In the data rows, the value 50 means zero.
Each pair is two rows. How far apart are they, by a hidden measure? 0 means very close, and 20 very far. Two or three weighted sums of its numbers give each row a place; it is the straight-line distance between the places.
[61. 36. 32. 59. 52. 31. 35. 62. 42. 52. 66. 40. 36. 62. 46. 29.]
[45. 71. 52. 34. 45. 64. 63. 49. 51. 52. 55. 53. 58. 35. 55. 56.] -> 8
[49. 34. 49. 69. 62. 26. 32. 61. 45. 57. 58. 40. 35. 71. 49. 29.]
[56. 28. 53. 64. 70. 39. 33. 67. 36. 55. 60. 40. 33. 68. 45. 30.] -> 6
[61. 63. 62. 36. 28. 49. 63. 37. 51. 48. 55. 64. 70. 40. 64. 57.]
[54. 42. 52. 50. 52. 55. 45. 50. 48. 44. 52. 42. 50. 52. 55. 47.] -> 8
[56. 65. 47. 31. 35. 49. 64. 33. 57. 43. 55. 63. 75. 44. 57. 48.]
[45. 51. 55. 57. 67. 68. 54. 42. 45. 45. 40. 44. 43. 38. 44. 61.] -> 5
[51. 37. 44. 53. 60. 34. 43. 63. 45. 65. 69. 40. 45. 66. 48. 32.]
[57. 46. 54. 53. 61. 45. 41. 60. 50. 52. 54. 47. 45. 58. 46. 42.] -> 8
[50. 35. 40. 67. 55. 35. 28. 59. 48. 60. 51. 44. 30. 74. 49. 33.]
[42. 43. 47. 49. 59. 70. 50. 54. 47. 50. 52. 37. 42. 38. 43. 73.] -> 6
[56. 74. 44. 40. 28. 38. 73. 42. 59. 48. 44. 74. 70. 43. 53. 43.]
[43. 44. 55. 56. 62. 59. 51. 43. 44. 54. 49. 43. 38. 50. 45. 55.] -> 7
[33. 63. 65. 46. 52. 70. 61. 40. 51. 27. 41. 48. 44. 37. 51. 65.]
[48. 61. 49. 49. 57. 71. 58. 39. 55. 45. 47. 45. 47. 36. 48. 73.] -> 10
[43. 36. 55. 80. 71. 43. 25. 80. 43. 49. 54. 36. 46. 68. 40. 32.]
[56. 51. 49. 52. 60. 52. 50. 52. 49. 50. 46. 42. 47. 52. 44. 60.] -> 8
[51. 56. 50. 32. 33. 56. 61. 32. 58. 38. 43. 64. 65. 39. 60. 61.]
[46. 61. 50. 38. 44. 70. 62. 33. 58. 36. 37. 58. 56. 30. 42. 65.] -> 2
[52. 43. 48. 58. 55. 45. 48. 56. 51. 50. 56. 39. 38. 55. 49. 60.]
[54. 36. 49. 73. 68. 30. 33. 74. 45. 62. 57. 40. 40. 68. 49. 31.] -> 4
[37. 65. 59. 42. 49. 67. 57. 36. 60. 39. 39. 54. 54. 32. 54. 71.]
[43. 47. 49. 56. 59. 61. 49. 50. 55. 54. 48. 36. 50. 47. 43. 51.] -> 10
[57. 66. 46. 31. 24. 49. 65. 40. 61. 45. 50. 74. 71. 39. 55. 26.]
[47. 61. 47. 34. 22. 55. 64. 35. 53. 36. 54. 66. 74. 42. 60. 48.] -> 3
[45. 33. 56. 74. 70. 46. 25. 77. 45. 56. 51. 39. 43. 66. 46. 53.]
[53. 70. 43. 32. 27. 39. 64. 43. 58. 37. 51. 71. 72. 41. 63. 46.] -> 13
[44. 50. 57. 48. 56. 75. 52. 40. 47. 49. 38. 46. 36. 41. 48. 56.]
[51. 70. 47. 39. 34. 44. 66. 49. 55. 38. 48. 80. 59. 45. 60. 36.] -> 7
[59. 71. 40. 44. 38. 38. 61. 50. 48. 39. 47. 81. 70. 40. 60. 39.]
[52. 33. 49. 72. 55. 37. 30. 64. 38. 55. 54. 39. 34. 65. 44. 48.] -> 12
[53. 31. 43. 59. 48. 34. 34. 55. 52. 66. 61. 38. 42. 75. 58. 33.]
[55. 67. 43. 31. 33. 45. 71. 37. 62. 51. 59. 71. 76. 51. 53. 56.] -> 9
[41. 46. 49. 83. 67. 37. 27. 79. 37. 45. 51. 37. 40. 66. 41. 31.]
[53. 44. 54. 52. 54. 32. 37. 57. 48. 64. 52. 34. 42. 71. 56. 44.] -> 9
[54. 37. 46. 57. 50. 42. 37. 48. 51. 71. 58. 44. 35. 72. 54. 29.]
[59. 37. 43. 49. 52. 31. 36. 55. 48. 62. 67. 38. 47. 72. 55. 54.] -> 8
[49. 34. 46. 65. 67. 39. 37. 69. 47. 73. 57. 42. 30. 69. 52. 26.]
[54. 33. 46. 65. 59. 33. 39. 62. 41. 58. 55. 49. 42. 72. 45. 35.] -> 6
[52. 61. 51. 33. 28. 56. 76. 38. 59. 47. 53. 70. 73. 42. 57. 53.]
[41. 59. 55. 48. 61. 67. 53. 48. 53. 45. 43. 45. 58. 35. 40. 76.] -> 13
[38. 38. 50. 79. 71. 41. 29. 78. 39. 46. 48. 42. 30. 63. 41. 44.]
[53. 46. 53. 51. 54. 55. 50. 49. 53. 55. 53. 40. 44. 52. 48. 61.] -> 4
[49. 33. 50. 64. 69. 41. 30. 70. 50. 56. 53. 36. 42. 64. 49. 29.]
[53. 72. 51. 31. 33. 48. 62. 33. 57. 35. 52. 71. 77. 40. 61. 42.] -> 6
[58. 70. 48. 46. 35. 41. 63. 49. 56. 53. 40. 82. 63. 43. 40. 38.]
[43. 46. 47. 46. 66. 55. 48. 49. 58. 46. 52. 40. 43. 50. 39. 63.] -> 17
[41. 40. 64. 86. 71. 45. 24. 78. 30. 54. 43. 38. 34. 61. 33. 21.]
[60. 64. 54. 31. 22. 42. 69. 35. 51. 43. 41. 78. 68. 38. 62. 29.] -> 14
[42. 65. 56. 43. 53. 63. 62. 33. 52. 47. 34. 56. 55. 29. 45. 73.]
[60. 66. 56. 33. 28. 43. 69. 49. 53. 52. 47. 75. 74. 43. 56. 46.] -> 9
[61. 39. 37. 49. 50. 46. 49. 53. 60. 50. 61. 38. 47. 63. 50. 64.]
[48. 69. 42. 35. 34. 41. 69. 50. 56. 43. 35. 79. 71. 40. 58. 44.] -> 12
[53. 38. 38. 58. 46. 36. 47. 67. 41. 60. 65. 41. 32. 66. 46. 47.]
[55. 34. 46. 68. 63. 29. 30. 65. 49. 59. 67. 36. 42. 64. 42. 33.] -> 14
[45. 57. 55. 57. 46. 68. 56. 42. 50. 36. 44. 48. 37. 36. 46. 82.]
[41. 52. 53. 57. 66. 66. 52. 46. 44. 40. 41. 48. 42. 37. 48. 71.] -> 10
[43. 56. 44. 41. 47. 64. 60. 30. 54. 50. 41. 56. 47. 34. 46. 59.]
[60. 39. 39. 45. 63. 39. 44. 58. 42. 55. 55. 41. 46. 61. 55. 50.] -> 9
[44. 42. 58. 79. 63. 39. 29. 81. 43. 57. 48. 39. 34. 67. 46. 44.]
[39. 35. 53. 74. 67. 35. 25. 74. 47. 51. 56. 42. 24. 63. 48. 31.] -> 12
[43. 54. 47. 51. 70. 76. 56. 46. 53. 39. 44. 47. 38. 30. 44. 63.]
[43. 51. 55. 50. 60. 74. 52. 43. 36. 48. 48. 42. 41. 43. 48. 61.] -> 10
[45. 51. 52. 54. 57. 72. 51. 45. 53. 45. 44. 49. 47. 48. 53. 59.]
[45. 53. 64. 48. 60. 71. 54. 45. 53. 48. 50. 37. 44. 36. 53. 72.] -> 9
[63. 43. 45. 51. 61. 38. 40. 56. 45. 60. 63. 36. 42. 61. 43. 40.]
[58. 38. 51. 52. 47. 37. 36. 61. 44. 60. 55. 43. 46. 61. 46. 42.] -> 6
[55. 47. 45. 52. 59. 61. 47. 53. 45. 48. 49. 39. 37. 49. 43. 51.]
[47. 49. 59. 51. 58. 63. 58. 50. 46. 43. 48. 38. 53. 49. 51. 69.] -> 2
[61. 29. 38. 51. 56. 35. 41. 54. 41. 54. 58. 43. 44. 70. 56. 34.]
[56. 69. 38. 38. 27. 47. 69. 44. 60. 43. 44. 76. 77. 47. 58. 48.] -> 9
[40. 61. 54. 45. 47. 72. 58. 42. 51. 43. 38. 53. 52. 33. 54. 75.]
[48. 46. 61. 51. 43. 57. 48. 47. 51. 50. 54. 35. 50. 51. 38. 70.] -> 9
[54. 63. 49. 28. 16. 43. 68. 43. 55. 41. 47. 70. 64. 36. 61. 51.]
[58. 36. 43. 57. 53. 35. 38. 57. 46. 62. 59. 42. 41. 69. 53. 32.] -> 5
[49. 64. 58. 39. 23. 60. 71. 36. 56. 43. 47. 68. 57. 42. 54. 70.]
[55. 60. 52. 38. 35. 45. 69. 47. 60. 51. 42. 71. 76. 41. 56. 55.] -> 9
[56. 36. 50. 52. 59. 33. 36. 57. 38. 58. 58. 36. 44. 69. 46. 35.]
[44. 58. 51. 37. 47. 73. 60. 34. 51. 37. 38. 54. 62. 29. 49. 65.] -> 6
[52. 45. 47. 52. 61. 43. 41. 50. 49. 46. 56. 42. 43. 61. 60. 55.]
[32. 29. 53. 88. 79. 45. 18. 80. 38. 51. 53. 41. 28. 65. 38. 31.] -> 11
[40. 51. 63. 53. 53. 70. 54. 44. 51. 42. 39. 42. 49. 36. 49. 67.]
[57. 36. 43. 53. 52. 29. 39. 54. 42. 63. 47. 29. 34. 65. 45. 30.] -> 3
[52. 35. 47. 68. 56. 28. 41. 60. 41. 70. 59. 28. 42. 72. 48. 38.]
[56. 31. 46. 50. 59. 37. 41. 58. 51. 58. 62. 35. 42. 58. 41. 45.] -> 12
[42. 64. 56. 39. 40. 57. 63. 32. 51. 46. 43. 62. 61. 40. 55. 62.]
[43. 54. 50. 54. 59. 71. 45. 44. 50. 44. 46. 39. 43. 37. 43. 64.] -> 4
[49. 62. 49. 39. 40. 73. 61. 35. 53. 43. 45. 56. 60. 35. 63. 64.]
[35. 53. 54. 44. 62. 72. 58. 40. 51. 34. 33. 51. 44. 31. 45. 82.] -> 12
[53. 28. 53. 67. 57. 35. 29. 69. 50. 62. 60. 42. 41. 70. 45. 34.]
[54. 59. 72. 43. 47. 74. 61. 47. 46. 38. 44. 51. 60. 30. 53. 81.] -> 11
[50. 56. 56. 47. 55. 72. 60. 44. 41. 45. 43. 51. 41. 32. 48. 75.]
[43. 32. 56. 84. 69. 42. 29. 77. 34. 52. 43. 43. 34. 64. 45. 31.] -> 10
[37. 50. 52. 49. 61. 77. 53. 39. 51. 42. 35. 47. 42. 32. 41. 71.]
[38. 59. 58. 47. 68. 74. 55. 42. 46. 41. 39. 45. 46. 36. 49. 56.] -> 5
[55. 34. 53. 70. 64. 32. 29. 71. 48. 62. 64. 38. 24. 70. 45. 35.]
[59. 34. 50. 55. 44. 33. 32. 60. 49. 61. 55. 38. 45. 73. 42. 35.] -> 8
[54. 70. 57. 37. 43. 54. 63. 38. 61. 50. 51. 61. 70. 37. 61. 58.]
[62. 70. 48. 41. 25. 37. 64. 39. 58. 35. 47. 73. 73. 44. 55. 40.] -> 7
[32. 37. 61. 82. 73. 47. 25. 81. 36. 58. 47. 35. 34. 64. 45. 36.]
[54. 68. 42. 42. 25. 37. 66. 38. 53. 46. 47. 78. 81. 48. 49. 38.] -> 11
[50. 36. 53. 48. 54. 47. 36. 49. 51. 43. 51. 37. 48. 51. 51. 47.]
[55. 65. 48. 31. 25. 41. 62. 30. 62. 56. 42. 70. 68. 30. 64. 41.] -> 9
[52. 37. 43. 63. 52. 37. 34. 65. 43. 57. 59. 47. 44. 73. 48. 27.]
[49. 65. 62. 41. 37. 61. 67. 34. 54. 49. 46. 57. 60. 37. 52. 61.] -> 6
[61. 64. 38. 39. 30. 42. 65. 46. 55. 42. 53. 76. 73. 40. 60. 44.]
[41. 46. 55. 53. 55. 58. 41. 48. 44. 51. 54. 36. 41. 57. 44. 52.] -> 9
[60. 46. 48. 53. 55. 50. 46. 53. 49. 49. 61. 46. 37. 59. 48. 57.]
[42. 32. 55. 76. 64. 39. 25. 77. 43. 53. 47. 41. 42. 66. 47. 31.] -> 14
[42. 59. 57. 55. 68. 73. 57. 53. 55. 42. 41. 37. 51. 33. 43. 82.]
[60. 67. 42. 39. 43. 45. 69. 45. 67. 35. 56. 73. 75. 45. 56. 43.] -> 13
[45. 64. 44. 33. 34. 48. 70. 35. 50. 57. 47. 70. 61. 45. 65. 45.]
[43. 37. 59. 81. 72. 46. 28. 80. 35. 49. 56. 42. 36. 66. 48. 46.] -> 16
[37. 65. 69. 45. 45. 72. 62. 39. 52. 45. 35. 48. 61. 31. 49. 68.]
[43. 51. 59. 55. 54. 64. 48. 46. 53. 43. 43. 47. 45. 40. 47. 65.] -> 3
[41. 56. 51. 50. 60. 74. 50. 50. 50. 30. 40. 48. 48. 33. 37. 67.]
[47. 37. 47. 51. 55. 48. 38. 55. 59. 58. 58. 47. 36. 61. 42. 60.] -> 10
[46. 65. 47. 33. 40. 50. 67. 41. 59. 49. 48. 61. 60. 36. 54. 63.]
[43. 55. 55. 48. 48. 72. 54. 44. 54. 48. 47. 55. 59. 31. 45. 61.] -> 10
[44. 58. 53. 49. 60. 74. 52. 50. 49. 39. 46. 42. 42. 42. 48. 61.]
[58. 70. 54. 38. 27. 43. 64. 44. 55. 44. 48. 73. 73. 44. 64. 45.] -> 9
[43. 30. 44. 67. 66. 40. 30. 73. 52. 60. 59. 38. 37. 66. 49. 51.]
[56. 40. 46. 55. 53. 51. 50. 45. 54. 48. 62. 40. 50. 58. 44. 38.] -> 6
[50. 36. 49. 60. 61. 36. 29. 71. 43. 56. 53. 36. 30. 71. 48. 41.]
[53. 33. 43. 51. 55. 31. 45. 66. 48. 61. 59. 40. 42. 61. 40. 40.] -> 7
[41. 62. 51. 51. 62. 77. 59. 46. 51. 34. 41. 49. 52. 31. 48. 65.]
[57. 30. 43. 49. 55. 38. 44. 47. 49. 59. 59. 39. 30. 66. 48. 34.] -> 3
[41. 49. 57. 54. 60. 69. 57. 46. 52. 40. 38. 42. 49. 32. 44. 69.]
[47. 59. 60. 46. 36. 65. 67. 48. 55. 47. 33. 52. 52. 32. 40. 59.] -> 10
[59. 66. 42. 34. 27. 46. 68. 31. 55. 58. 45. 77. 67. 43. 51. 52.]
[44. 53. 61. 39. 49. 66. 62. 34. 54. 42. 40. 52. 47. 34. 45. 75.] -> 14
[38. 31. 61. 79. 62. 38. 27. 77. 44. 49. 55. 37. 40. 66. 41. 34.]
[57. 34. 53. 71. 55. 35. 29. 77. 44. 59. 63. 45. 32. 68. 43. 34.] -> 11
[58. 40. 49. 50. 50. 47. 48. 52. 52. 53. 48. 43. 44. 52. 47. 48.]
[50. 64. 52. 36. 43. 64. 61. 34. 62. 51. 47. 59. 68. 39. 65. 58.] -> 5
[54. 59. 55. 35. 34. 64. 64. 32. 53. 49. 55. 59. 54. 39. 55. 54.]
[55. 40. 52. 59. 54. 37. 36. 63. 43. 57. 63. 40. 51. 65. 56. 57.] -> 6
[38. 60. 66. 39. 41. 68. 61. 42. 53. 40. 43. 61. 62. 28. 50. 72.]
[51. 35. 39. 57. 54. 40. 44. 64. 56. 55. 62. 35. 40. 65. 54. 59.] -> 15
[47. 33. 53. 72. 68. 41. 25. 69. 47. 59. 63. 38. 25. 69. 35. 26.]
[60. 71. 44. 38. 23. 41. 67. 39. 58. 49. 51. 76. 77. 45. 51. 38.] -> 10
[53. 59. 56. 37. 51. 60. 71. 43. 57. 37. 49. 59. 61. 35. 55. 63.]
[60. 40. 35. 56. 59. 41. 42. 52. 49. 56. 62. 45. 38. 63. 49. 53.] -> 9
[64. 38. 48. 68. 49. 33. 37. 62. 50. 50. 55. 39. 51. 71. 49. 25.]
[57. 67. 57. 29. 27. 48. 68. 27. 54. 59. 50. 74. 75. 46. 60. 39.] -> 6
[52. 45. 46. 50. 53. 55. 43. 47. 54. 57. 51. 43. 54. 53. 47. 54.]
[50. 45. 62. 49. 61. 53. 50. 45. 51. 49. 54. 40. 49. 55. 43. 56.] -> 8
[54. 37. 49. 46. 73. 56. 45. 59. 53. 55. 47. 35. 34. 52. 55. 54.]
[47. 56. 47. 55. 57. 64. 57. 47. 56. 49. 43. 45. 47. 43. 48. 69.] -> 13
[48. 71. 38. 41. 16. 41. 72. 39. 58. 45. 48. 77. 74. 43. 58. 36.]
[49. 39. 50. 66. 62. 32. 24. 66. 49. 69. 59. 31. 39. 71. 48. 34.] -> 15
[37. 59. 51. 49. 56. 72. 58. 47. 50. 33. 32. 47. 36. 38. 46. 62.]
[40. 67. 43. 37. 39. 64. 66. 36. 54. 42. 45. 52. 50. 36. 54. 58.] -> 6
[52. 32. 45. 60. 50. 30. 39. 68. 45. 52. 66. 39. 38. 64. 49. 28.]
[54. 69. 55. 29. 35. 48. 68. 38. 63. 35. 48. 64. 75. 42. 58. 45.] -> 9
[44. 55. 47. 55. 42. 66. 55. 35. 45. 45. 30. 42. 51. 37. 51. 59.]
[52. 43. 38. 55. 52. 38. 43. 53. 53. 58. 64. 38. 43. 63. 37. 46.] -> 13
[60. 60. 53. 27. 35. 45. 65. 36. 58. 58. 49. 68. 63. 41. 59. 45.]
[57. 35. 45. 53. 44. 40. 37. 51. 47. 56. 65. 40. 38. 67. 53. 38.] -> 7
[33. 53. 53. 51. 56. 73. 51. 45. 49. 38. 42. 42. 40. 35. 50. 67.]
[44. 55. 47. 46. 55. 74. 61. 40. 56. 42. 39. 52. 51. 33. 54. 69.] -> 7
[45. 35. 60. 67. 74. 38. 28. 78. 44. 54. 55. 38. 37. 70. 45. 39.]
[49. 63. 50. 36. 29. 49. 64. 30. 66. 47. 38. 67. 68. 46. 63. 47.] -> 14
[53. 71. 41. 40. 32. 41. 63. 47. 58. 37. 34. 76. 75. 41. 47. 38.]
[57. 69. 41. 27. 27. 45. 62. 39. 60. 44. 51. 63. 65. 37. 63. 44.] -> 5
[55. 42. 48. 56. 52. 55. 48. 47. 42. 56. 56. 41. 36. 47. 49. 67.]
[57. 30. 48. 65. 65. 27. 28. 60. 52. 61. 57. 39. 38. 69. 47. 40.] -> 7
[55. 40. 56. 49. 43. 46. 45. 55. 50. 51. 57. 37. 40. 63. 46. 50.]
[55. 69. 39. 41. 24. 36. 68. 40. 53. 51. 47. 76. 80. 43. 55. 38.] -> 17
[40. 57. 61. 49. 55. 73. 57. 52. 56. 43. 43. 41. 53. 30. 51. 62.]
[55. 67. 46. 25. 19. 42. 68. 38. 60. 39. 48. 76. 79. 44. 63. 44.] -> 7
[51. 71. 54. 32. 28. 38. 63. 39. 54. 51. 40. 77. 71. 41. 56. 38.]
[57. 31. 42. 53. 52. 36. 40. 54. 53. 53. 64. 39. 37. 70. 53. 49.] -> 11
[45. 59. 55. 38. 50. 72. 64. 36. 53. 50. 37. 61. 58. 39. 51. 72.]
[48. 72. 48. 30. 42. 61. 69. 32. 52. 40. 46. 62. 59. 34. 62. 59.] -> 8
[48. 60. 51. 40. 47. 64. 56. 41. 58. 39. 47. 54. 66. 35. 58. 59.]
[44. 55. 54. 38. 39. 64. 66. 38. 56. 41. 46. 53. 56. 38. 53. 54.] -> 5
[52. 70. 50. 37. 34. 38. 71. 43. 58. 56. 54. 73. 69. 42. 60. 45.]
[53. 47. 52. 50. 50. 49. 44. 46. 42. 51. 59. 41. 50. 46. 43. 55.] -> 15
[55. 34. 48. 58. 59. 33. 39. 67. 49. 61. 62. 48. 35. 72. 44. 39.]
[52. 60. 54. 39. 49. 58. 63. 38. 45. 45. 49. 61. 45. 35. 45. 64.] -> 10
[56. 62. 53. 45. 39. 61. 62. 39. 57. 46. 48. 62. 56. 36. 58. 56.]
[38. 38. 52. 85. 74. 44. 21. 74. 35. 53. 52. 37. 32. 68. 44. 40.] -> 6
[54. 36. 55. 77. 65. 39. 20. 71. 45. 48. 51. 41. 34. 71. 41. 44.]
[60. 25. 48. 66. 60. 30. 30. 61. 53. 63. 70. 41. 35. 67. 52. 44.] -> 7
[59. 27. 54. 55. 44. 33. 38. 60. 42. 64. 56. 38. 43. 64. 44. 48.]
[53. 61. 42. 35. 31. 46. 70. 43. 52. 46. 53. 72. 81. 41. 53. 54.] -> 14
[43. 39. 56. 86. 71. 42. 29. 79. 44. 48. 44. 33. 22. 61. 48. 35.]
[50. 65. 56. 25. 35. 57. 61. 26. 44. 53. 40. 62. 66. 34. 64. 64.] -> 11
[53. 36. 51. 55. 58. 36. 36. 62. 47. 68. 67. 39. 51. 69. 45. 30.]
[51. 57. 59. 41. 33. 73. 59. 38. 54. 41. 39. 40. 51. 31. 54. 73.] -> 8
[47. 49. 57. 51. 55. 66. 44. 45. 44. 54. 38. 41. 46. 39. 47. 66.]
[44. 37. 56. 76. 65. 38. 30. 71. 40. 47. 52. 39. 39. 69. 49. 33.] -> 5
[53. 44. 52. 51. 58. 53. 47. 51. 44. 52. 48. 39. 33. 50. 54. 61.]
[44. 58. 51. 48. 48. 77. 58. 30. 57. 34. 38. 45. 48. 30. 50. 71.] -> 9
[54. 43. 45. 49. 50. 43. 47. 67. 43. 56. 61. 40. 30. 64. 46. 46.]
[46. 36. 57. 71. 62. 37. 31. 68. 45. 55. 59. 37. 44. 68. 45. 35.] -> 15
[56. 42. 40. 48. 50. 32. 41. 52. 49. 56. 60. 45. 32. 65. 49. 59.]
[57. 34. 39. 54. 54. 37. 39. 58. 50. 60. 53. 35. 47. 70. 50. 32.] -> 11
[46. 63. 47. 36. 21. 44. 59. 40. 63. 41. 50. 79. 76. 46. 57. 30.]
[40. 33. 57. 70. 64. 46. 27. 81. 46. 52. 53. 45. 43. 64. 41. 32.] -> 11
[45. 34. 48. 61. 66. 35. 36. 72. 44. 55. 61. 40. 41. 66. 42. 42.]
[59. 34. 50. 61. 54. 35. 34. 62. 50. 63. 63. 43. 41. 72. 59. 23.] -> 6
[44. 54. 50. 56. 61. 71. 50. 50. 54. 36. 43. 44. 41. 44. 49. 58.]
[55. 69. 45. 37. 31. 54. 69. 32. 59. 43. 47. 65. 72. 45. 65. 59.] -> 7
[47. 58. 55. 44. 46. 66. 52. 36. 47. 46. 45. 47. 53. 36. 44. 71.]
[44. 34. 51. 70. 64. 37. 32. 77. 48. 63. 62. 35. 39. 69. 44. 37.] -> 11
[50. 40. 44. 50. 44. 33. 42. 62. 44. 63. 63. 40. 35. 76. 49. 34.]
[52. 67. 55. 27. 25. 45. 67. 34. 50. 49. 53. 70. 82. 40. 57. 47.] -> 16
[60. 37. 42. 52. 58. 42. 45. 51. 49. 63. 56. 40. 42. 57. 48. 47.]
[41. 29. 57. 84. 72. 43. 30. 82. 34. 61. 50. 36. 25. 63. 39. 24.] -> 7
[49. 33. 40. 70. 64. 40. 27. 64. 47. 45. 48. 40. 37. 69. 49. 29.]
[57. 68. 44. 30. 35. 52. 66. 25. 48. 56. 53. 64. 69. 47. 56. 51.] -> 3
[38. 63. 53. 49. 52. 73. 59. 49. 53. 40. 41. 46. 39. 36. 47. 55.]
[65. 36. 45. 58. 53. 29. 34. 60. 43. 63. 68. 43. 33. 73. 53. 26.] -> 7
[56. 74. 43. 35. 25. 39. 63. 39. 55. 38. 51. 71. 78. 40. 57. 43.]
[56. 43. 41. 51. 55. 38. 46. 52. 48. 59. 63. 38. 41. 66. 46. 45.] -> 13
[53. 71. 40. 32. 26. 38. 65. 39. 51. 44. 47. 83. 71. 44. 58. 46.]
[55. 41. 41. 60. 55. 40. 36. 51. 50. 56. 58. 42. 36. 64. 50. 55.] -> 9
[59. 35. 46. 53. 48. 36. 43. 62. 42. 70. 61. 46. 41. 66. 44. 46.]
[48. 31. 50. 62. 54. 37. 38. 64. 51. 56. 64. 36. 41. 66. 41. 41.] -> 7
[57. 71. 44. 33. 28. 45. 64. 48. 53. 48. 46. 73. 76. 45. 56. 52.]
[64. 34. 34. 45. 56. 39. 40. 53. 46. 53. 68. 45. 45. 63. 46. 35.] -> 7
[55. 64. 54. 35. 33. 51. 67. 23. 52. 37. 55. 68. 66. 40. 57. 43.]
[46. 34. 48. 55. 68. 32. 31. 72. 45. 58. 56. 35. 37. 68. 56. 47.] -> 12
[55. 36. 51. 67. 61. 38. 35. 66. 48. 58. 58. 34. 39. 68. 45. 29.]
[49. 34. 47. 68. 59. 31. 31. 64. 37. 52. 66. 39. 26. 71. 46. 25.] -> 5
[54. 70. 51. 28. 16. 50. 66. 29. 57. 41. 55. 73. 71. 37. 53. 52.]
[37. 36. 52. 81. 71. 47. 21. 80. 46. 38. 50. 32. 34. 65. 38. 34.] -> 4
[47. 42. 54. 45. 60. 62. 57. 48. 42. 42. 44. 46. 54. 44. 50. 56.]
[52. 65. 41. 44. 28. 41. 61. 43. 56. 56. 38. 81. 66. 43. 50. 45.] -> 15
[52. 77. 44. 37. 31. 40. 67. 46. 53. 44. 55. 76. 67. 43. 65. 43.]
[46. 38. 48. 57. 58. 48. 45. 55. 50. 58. 54. 40. 50. 58. 50. 57.] -> 3
[38. 58. 67. 45. 45. 57. 63. 34. 55. 41. 45. 60. 68. 30. 47. 53.]
[51. 63. 55. 40. 49. 66. 63. 36. 53. 44. 39. 68. 60. 33. 51. 66.] -> 13
[38. 26. 62. 73. 61. 42. 29. 78. 40. 52. 49. 37. 27. 69. 38. 35.]
[37. 61. 56. 50. 53. 75. 55. 47. 62. 32. 47. 45. 39. 33. 47. 62.] -> 9
[53. 38. 50. 52. 57. 52. 43. 53. 51. 55. 49. 40. 44. 55. 44. 58.]
[48. 52. 46. 38. 49. 70. 61. 42. 57. 46. 42. 55. 47. 36. 48. 56.] -> 8
[53. 30. 49. 49. 67. 36. 39. 56. 48. 61. 71. 32. 45. 72. 48. 36.]
[51. 61. 56. 40. 32. 67. 69. 28. 55. 40. 42. 57. 55. 33. 52. 57.] -> 12
[47. 37. 53. 69. 75. 38. 30. 63. 36. 57. 58. 36. 33. 66. 47. 34.]
[50. 34. 50. 50. 55. 51. 49. 52. 52. 55. 49. 39. 47. 55. 58. 55.] -> 8
[43. 49. 48. 48. 62. 64. 46. 45. 54. 42. 56. 48. 47. 42. 55. 60.]
[50. 40. 39. 74. 58. 37. 30. 69. 45. 56. 60. 35. 35. 73. 52. 23.] -> 15
[52. 64. 49. 31. 40. 41. 71. 33. 58. 39. 42. 68. 70. 42. 62. 51.]
[41. 57. 57. 37. 52. 71. 68. 50. 56. 52. 45. 59. 53. 32. 55. 72.] -> 13
[36. 64. 60. 42. 54. 73. 59. 36. 47. 48. 41. 48. 48. 32. 52. 58.]
[59. 30. 50. 50. 51. 34. 41. 61. 51. 59. 60. 47. 48. 62. 43. 51.] -> 8
[50. 37. 47. 55. 43. 25. 39. 65. 50. 64. 66. 30. 46. 70. 49. 19.]
[58. 69. 42. 34. 21. 46. 76. 47. 53. 50. 50. 69. 75. 41. 61. 54.] -> 8
[39. 60. 63. 43. 51. 76. 67. 34. 51. 34. 43. 46. 50. 35. 51. 83.]
[52. 47. 41. 55. 51. 35. 40. 60. 48. 64. 58. 42. 45. 67. 49. 43.] -> 10
[52. 64. 42. 36. 37. 39. 65. 48. 55. 53. 46. 78. 65. 45. 54. 47.]
[36. 57. 60. 57. 62. 67. 56. 49. 52. 50. 36. 46. 34. 33. 47. 70.] -> 9
[45. 33. 49. 71. 71. 38. 25. 73. 46. 50. 47. 36. 37. 71. 38. 41.]
[61. 62. 49. 25. 37. 47. 73. 33. 59. 47. 50. 65. 67. 35. 52. 52.] -> 7
